Where one turn sends some rows of the set: a few examples, then the rows asked
nar: [ 20  -3   0  25   4 -26   9  -5   1 -22 -23   5  17  -5   9   4 -21 -17
 -14 -16 -18   9 -28  35  23 -10 -39  -9   5  28  -9   7 -37  -4  -3  15
 -31  11   0 -16  -9  12   3 -22   6  -4  24  11  -5  10  21  -5  15  16
   4   1   0   0 -20  -9   1 -21   8 -15 -14  -1  37   4  20 -13  12 -57]
rubid: [ 16  30  -4  27  15 -18  10  34  11 -10 -25  27   7  -8  -4 -26 -20 -19
   5 -26 -11  13 -25  10  -1  -4 -47 -11  -1  13 -12  11 -19   5   5   5
 -14  28   5   0  12   0 -18 -10  -4  -2  21   6   2  26  -6  24 -12  11
  18   1  -8   0 -13  14  11 -13 -12 -17  -6   5   0 -13  10 -28 -12 -31]
topen: [  4  22 -26   2  16  -9  13 -28 -13 -43 -14 -16   4  17   4  -1  -8  33
 -14  -4   7  39  30  -2   3  -7   7  29  -5   7  10  14   5  25 -23 -16
 -18   6  24  -7   2  15 -12 -11   4  11 -18  14 -11  -4 -31   1  31   3
 -10  11 -19  -1  -6 -26  20 -35   1 -17  18  12  -9   9  -5  29  -5   1]
mivi: [ 10 -12  22  14 -10 -30   5  22  -6 -42 -15  17   8   3  -5 -33 -14   1
  14 -15 -10   8 -15  19  28   6 -25  -8  10  27   0  -6  -4   8 -23  -4
   8 -20  -9  -8  10  19   7  -2  -6  -8  19   5  -6  22  -5 -19  -8  -1
  -5   8   8  -7   9  -4  21 -16   2 -38 -21 -12  32   8  10 -13  -6 -50]
buse: [  5  -5  18  16  -5 -27   8  24  -5 -49 -14   5   3   2  -5 -25 -15   1
  12  -6 -19   6 -13  23  27  -1 -27  -4  11  31  -5   2 -12  -2 -17  -7
  -3 -29 -10 -12  16  15   2  -5  -7  -8  19   7  -4  24  -4 -18   4   7
   5  -1  12 -11   9  -2  27 -12  -5 -33 -26 -10  39  11  14  -5 -11 -53]
Tifa: [  6  30 -22   4   6  -2  18 -17 -12 -46 -11  -7   2  22  -8 -11  -6  41
 -13  -5  -1  22  23  -6   0 -16  10  49  -2  12  22  17   5  25  -7  -1
 -20  10  16  -3   2   8   9   5   8  -4 -28  22 -22  -3 -26  -1  37   8
  -1  17  -5  -6   2 -13  10 -39  12 -11  21  14 -12   1  -5  39  -9   3]
Fip: [  7  32 -23   0   4   2  15 -26  -8 -53 -14  -5   1  26  -8 -10  -6  39
 -12  -8  -4  22  15  -3  -8 -12  17  47  -8  14  16   9  13  23  -3   1
 -22  -1  20 -10   3   9   2   8   9  -5 -27  18 -22   0 -25  -8  38  12
   0  14  -4  -2  -2 -14  17 -31  12 -21  22  17  -4   0  -6  40  -9   1]
mola: [ 23  10   2  -1  -7 -26  19  17   0 -52 -15  20   5   0  -3 -20 -29 -10
   5 -13 -29 -11 -14  14  18   3 -46  22  36   0  -3  -2 -11  19   6  19
 -13  -4 -14   0   1   8  17 -11 -20 -32   3  -7   3  24   5  14   4  -9
  22   3  -7   2  13  33  -2 -13  28 -25 -12 -21  20  -3   0  -7   9 -41]
Kuril: [ 13  31 -27  -1   6   2  17 -25  -7 -40 -23  -2  -1  25  -3  -2  -1  21
 -18 -15  -1  26   2 -14 -10 -14  -1  47 -20  24   7  21   3  16  -1   7
 -30  17  30  -7  -3  10   5   4  13   6 -20   9 -23 -13 -22  -4  36  14
   4  26  -8  -5 -21 -24  15 -23  19  -4  11  18  -5  -7   7  36  -6  15]
tive: [ 18  17   4   3  -3 -26  17  19   1 -60 -16  22  -1  -3  -9 -23 -31   2
  -4  -9 -27  -9 -20   9  23   2 -40  10  37   1  -6   6 -18  18   6  18
  -3   7 -17  -3  10   4  25 -11 -29 -19  13  -6  -1  24  11  10   8 -14
  25   0   3   2   4  39  -2 -17  17 -16  -7 -13   8  -3  -3  -2  -5 -38]
dotum: [ 13  -5  20  21 -18 -29  13  23  -3 -40 -11  13   8   3  -8 -38 -15 -12
  15  -5 -13   3  -5  24  19   5 -39  -8  12  24  -8  -5  -2   2 -19   6
   5 -26   1 -16   9  17   4  -2   1 -11   9   8   0  20  -9 -10 -10  -3
  -3   5   2 -10  13  -3  17  -5   1 -27 -15 -14  38   8  15  -1  -5 -50]
rufe: [  7   7 -19 -13  -6 -16  14 -23 -27 -50 -12  -4   0  32   4 -15 -14  25
 -16  -6  13  30  16 -21  12  -9   1  44 -10  21   1  17  -1  23 -12 -11
 -14  22  22  -8  -6  18   3  -4   6   0 -10   1 -24  -2 -23  -4  32   9
   4  29 -26  -6 -14  -8  21 -26  20  -6   0   4  -6  10  -5  42   1  21]
moni: [ 20  21  -7  21  12 -15  11  36  15  -6 -23  17   9  -7  -1 -20 -17 -28
  17 -26 -10   6 -21  15  -7  -1 -56   1  -2  11  -9   9 -10   5   8  10
 -16  18   4   3   9   6 -22 -12   1 -15   7   1  13  27 -15  27 -14   8
  11  -1 -16  -3   2   5   6  -8  -5 -21 -13  -3  11 -14  17 -24  -2 -30]
Muper: [ 13  14 -24 -18  -7  -9  12 -32 -19 -53 -14  -4   2  32   5 -10 -15  24
 -16  -7   8  26   9 -17   6  -6   7  43 -17  25  -7  13   1  20  -4  -5
 -18  18  23 -15  -7  18   0  -4  10   0  -8  -1 -24   1 -22 -10  31  12
   5  30 -25  -1 -20 -10  24 -20  21 -11   3  10  -2   4  -4  43   2  14]
Zas: [ 19   8   4  32   0 -31   6  -6   1 -22 -25  19  15  -5   5 -16 -28 -17
 -15 -14 -14  16 -25  35  17  -3 -42 -24  15  19 -12  -1 -33   6  -9  13
 -18  18  -1 -22  -9   9   9 -22   3   1  22  19  -7   5  22   2   7   8
   0   3  -5   3 -22  -6   0 -20   4  -8   3   3  23   4   7 -18  10 -51]
Seveg: [  5  24  -4  35  27 -15  17  39  21 -31 -15  26   0   2 -29   2  -7  -3
  16  -7 -15   9 -32  26   3 -14 -20  15  14  14  10  11 -16  -2  15  18
 -21   7  -9   3   8  38  17  -1   3 -16   6   3  -8   0  14  -3  13  21
  24   5  -6  -2  23  31   0  -7  -4  -9 -19  12  25  -9  13  -8 -10 -43]
Vav: [  7  17  -4  33  28 -15  16  36  26 -29 -18  32   3   4 -30   1  -2  -5
  15 -11  -7  14 -29  20   4  -7 -22  11  19   6  13   3  -7   2   8  21
  -7  12 -10   7   5  41  21   1  -1 -15   8  -3  -9  -7  14  -7   3   9
  14   7  -5   0  29  28 -11  -9   1 -12 -12   4  16 -11  13 -18  -7 -37]
soka: [ 15  20  -1  32  20 -20  23  32  24 -25 -17  31   3   5 -27  -7  -4 -14
  20   4 -15   5 -19  22   5  -5 -36  13  22   6   3   2 -12  -2  13  21
 -13   4   3   0   4  37  21  -3   1 -19  -3  -1  -9  -9   8   0  -2   9
  18  15 -11   3  32  24 -11   0  -2  -7 -12   7  23 -13  14 -11  -2 -42]
taruf: [ 30   1   1  25  -3 -27  11  -5   4 -12 -22  14  20  -5   7  -7 -23 -26
  -4 -12 -14   8 -20  36  17  -1 -46  -7  12  20 -11  -4 -31   7  -4  20
 -25  13   2 -18 -15  13   7 -23  11 -12  12  15  -3   4  16   4   1   8
  -2  13 -15   5 -11 -11  -6 -17  11 -14  -4   0  33   0  13 -17  18 -57]
Kolu: [ 16   7   3   1  -5 -26  19  14   5 -54 -17  22   2  -2  -3 -14 -23   4
   3 -24 -23 -12 -20  11  32   5 -36  19  33  11   5  -2  -9  18   9  24
  -5   1 -19  10   0   9  23   3 -27 -25  15 -10   1  26  14   9   5  -8
  22   4  -6  -4   8  33  -3 -23  28 -22 -17 -18  11  -7  -5  -4  -2 -40]
kuve: [  9  23 -26 -12  16 -14  11 -27 -18 -47 -17   2  -3  22  -1  -3 -12  35
  -9  -8   7  33  11 -14 -10   1  13  38 -12   1   6  14  12  24  -4  -8
 -23  17  34   0  -1  30 -12  -6   1   5 -16 -10  -9   1 -29   2  34  13
   9  18 -27   6 -11   5  25 -16  15 -18   5  14  -7   1  -5  34   2  13]
zotis: [ 12  32 -24   1  -1   0  11 -25 -11 -55 -13  -2   7  18 -12 -15  -5  34
 -11  -5  -5  28  16  -6  -6 -11  15  46   0  14  16  11   4  21  -2   8
 -19  -1  19  -9   9   9   8   4   3  -5 -33  18 -15   0 -26  -6  41   9
  -2  20  -1   1   0 -18   6 -41   4 -18  21  15  -5  -3  -3  45  -9   1]
gub: [  9   1  24  20 -14 -31   8  25 -10 -48 -13  21   2   0 -13 -42 -20  -3
   6  -3 -14  11 -14  20  19   5 -32 -15  15  22  -8   0 -12   6 -25   0
   9 -17  -6 -20  16  11  13  -5  -9  -1  20   8 -10  18   0 -12  -2  -7
   0   6  12  -9   0   4  22  -7  -2 -22 -10  -9  28  11  11  -5 -14 -47]
rivaf: [ 17  35 -30   3  -1   1  15 -25 -10 -41 -21   6   9  23  -9  -9  -3  11
 -19 -20  -1  35   2 -19  -6 -18  -1  43 -14  24   4  16  -3  16   0   8
 -30  15  29  -5  -1  10   4   4  10   7 -23  13 -17 -12 -23  -1  33  18
   8  32 -13   0 -20 -25  10 -35  15  -3   7  13  -6 -10   4  39  -6  17]
divok: [ 10  26 -30  -7  17  -4   8 -29  -5 -45 -18 -15   0  18   4   3  -8  33
 -10  -6   4  36  18  -2  -7  -2  12  32 -13   8   5  12   8  24 -15 -13
 -19   4  23 -13   5  16 -16 -13   7   9 -18   9  -9   2 -31  -4  31   4
 -10  12 -19   4 -11 -27  26 -26   3 -21  18  17  -4   5  -3  28  -4   0]
Kipa: [ 11  28  -3  33  25 -19  17  38  19 -33 -18  38   0   5 -32 -11 -11  -6
   8   2 -14  10 -27  15   7 -10 -27   1  22   2  -3   7 -16   0  12  14
  -6  20  -4  -3  11  35  23  -8  -4 -10   9   5 -14  -7  11  -4   1   9
  22   9  -1  11  21  33  -8  -6 -11  -7  -7  12  11  -9   9 -14 -11 -36]
zan: [  7  20 -27  -3  15 -18  14 -19 -20 -40 -12  -2  -2  20  -2  -3 -10  37
 -10  -6  16  35  18 -16  -1  -6   9  34  -9  -1   9  20   9  24 -11 -11
 -17  25  32   5   0  33  -9 -11   5   8 -18  -2  -8  -1 -30   8  29  12
   6  16 -31   4  -6   5  19 -23   8 -12   4  13 -13   5  -5  35   0  15]
sulef: [ 19  15  -6  17  20 -16   9  34  15  -5 -24  21  14  -9   0 -12 -12 -19
  14 -34  -5  12 -26  10   1   3 -44   0 -10  17  -3  12 -15   3   3  11
 -17  28   4  13   7   7 -22  -5  -6  -7  23  -8   5  30  -8  20 -12   6
  10   9  -9  -4  -6   9   5 -17  -4 -24 -16  -1   1 -17  18 -33 -10 -31]
Gumo: [ 15  19  -7  22  21 -17   9  36   9 -11 -21  11   9 -13  -2  -7 -18 -16
  11 -32 -10  12 -28  18  -4  -4 -40  -1 -11  17  -3  19 -18   0   5   9
 -28  19   4   8  11   7 -28 -12   0  -4  22  -3  11  36  -5  23   1  15
  18  -3 -11  -5 -11  14  15 -11  -7 -25 -20   1  14 -10  21 -21  -8 -37]
mabo: [ 13  12 -21 -17 -13 -14   7 -31 -25 -56 -13   1   9  25   0 -19 -17  15
 -15  -5  10  39   8 -21   3  -4   5  42 -11  25  -5  12  -7  19  -5   0
 -16  15  23 -13  -2  18   1  -5   2  -1 -13  -3 -18   3 -21  -8  37  12
   3  34 -25  -1 -19 -11  19 -28  16  -8   1   6  -3   3  -2  45   3  19]
Lur: [  8  29 -29   1  13  -7   4 -32  -8 -48 -17 -10   8  14  -2  -5  -9  22
 -11  -7   6  49  20  -1  -7  -2  12  28  -5   8   5   7   1  21 -16 -10
 -18  -1  25 -13   7  17 -19 -11   2  10 -23  12  -3  -1 -31   1  35   7
 -10  15 -23   3 -10 -29  20 -35  -2 -19  17  13  -4   3  -4  31  -6   0]
mil: [ 19  -6   1  26   3 -26   4 -10  10 -15 -26   9  18  -4  10  -3 -18 -14
 -12 -21  -9  11 -26  34  25  -4 -39 -14   7  25  -5  -2 -27   1  -5  19
 -18  20  -3 -12 -12  12   9 -16   6  -9  20  12  -4   7  21  -6   4  10
  -7   3  -2   0 -14 -17 -11 -29   7 -18  -5  -1  25  -1  13 -21  15 -53]
vabo: [ 13  26 -30  -8  11 -15   7 -24 -18 -50 -16   6   2  18  -8  -9 -10  29
  -9  -8   9  40  11 -21  -5  -3  13  35  -7   0   3  14   9  21  -2  -6
 -17  16  33   1   6  34 -10 -13   0   6 -22  -6   1   2 -32   3  31  14
  10  22 -30  13  -7   5  17 -25   6 -18   2  13  -8  -1  -4  39   2  14]
bulez: [ 12  11   1  -1   0 -27  17  19   1 -59 -14  14  -3  -1  -1 -10 -30   4
   4 -14 -28 -10 -23  13  29  -1 -33  25  31  13  -1   4 -21  13  16  13
 -18  -2 -23   4   4  10  18  -7 -24 -28  14  -9   1  30  13  10  14   4
  32  -1  -9  -3   7  39   8 -17  21 -22 -24 -12  20   0  -5  -1   0 -41]
keba: [ 13  26 -25   4   2  -1  20 -19 -16 -34 -18  -2   5  25  -2  -6  -2  19
 -22 -19   3  26  11 -17   0 -21  -6  43 -17  23   9  24  -1  21 -10   1
 -27  25  27   0  -6   7   4   2  16   9 -18  16 -24 -13 -23   2  31  13
   4  28 -12  -7 -19 -22  13 -32  20  -1   9  11 -11  -1   6  36  -6  18]

keba goes to rufe
Kolu goes to sulef
Now find these:
mola goes to moni
Muper goes to kuve
Lur goes to zotis
buse goes to Seveg
gub goes to Kipa

